Questions about the table below.
1) Which number is the entry directly below 177?
2) Which number is the entry directly above the smallest entry?
3) Which number is the top entry of the column that holds the largest entry?
4) Which number is the entry just right of 158?
5) Which number is the entry in the top-right corner?
6) Which number is the entry directly below 31?
7) Which number is the bottom-right entry?
8) Which number is the bottom-left entry?
[[ 238  158  122 -142  177 -189  -56]
 [   1   70  118  103   20 -518   84]
 [ 135  130  214   31   56 -581   51]
 [  67   86  143   47  -13 -542   68]]
1) 20
2) -518
3) 238
4) 122
5) -56
6) 47
7) 68
8) 67
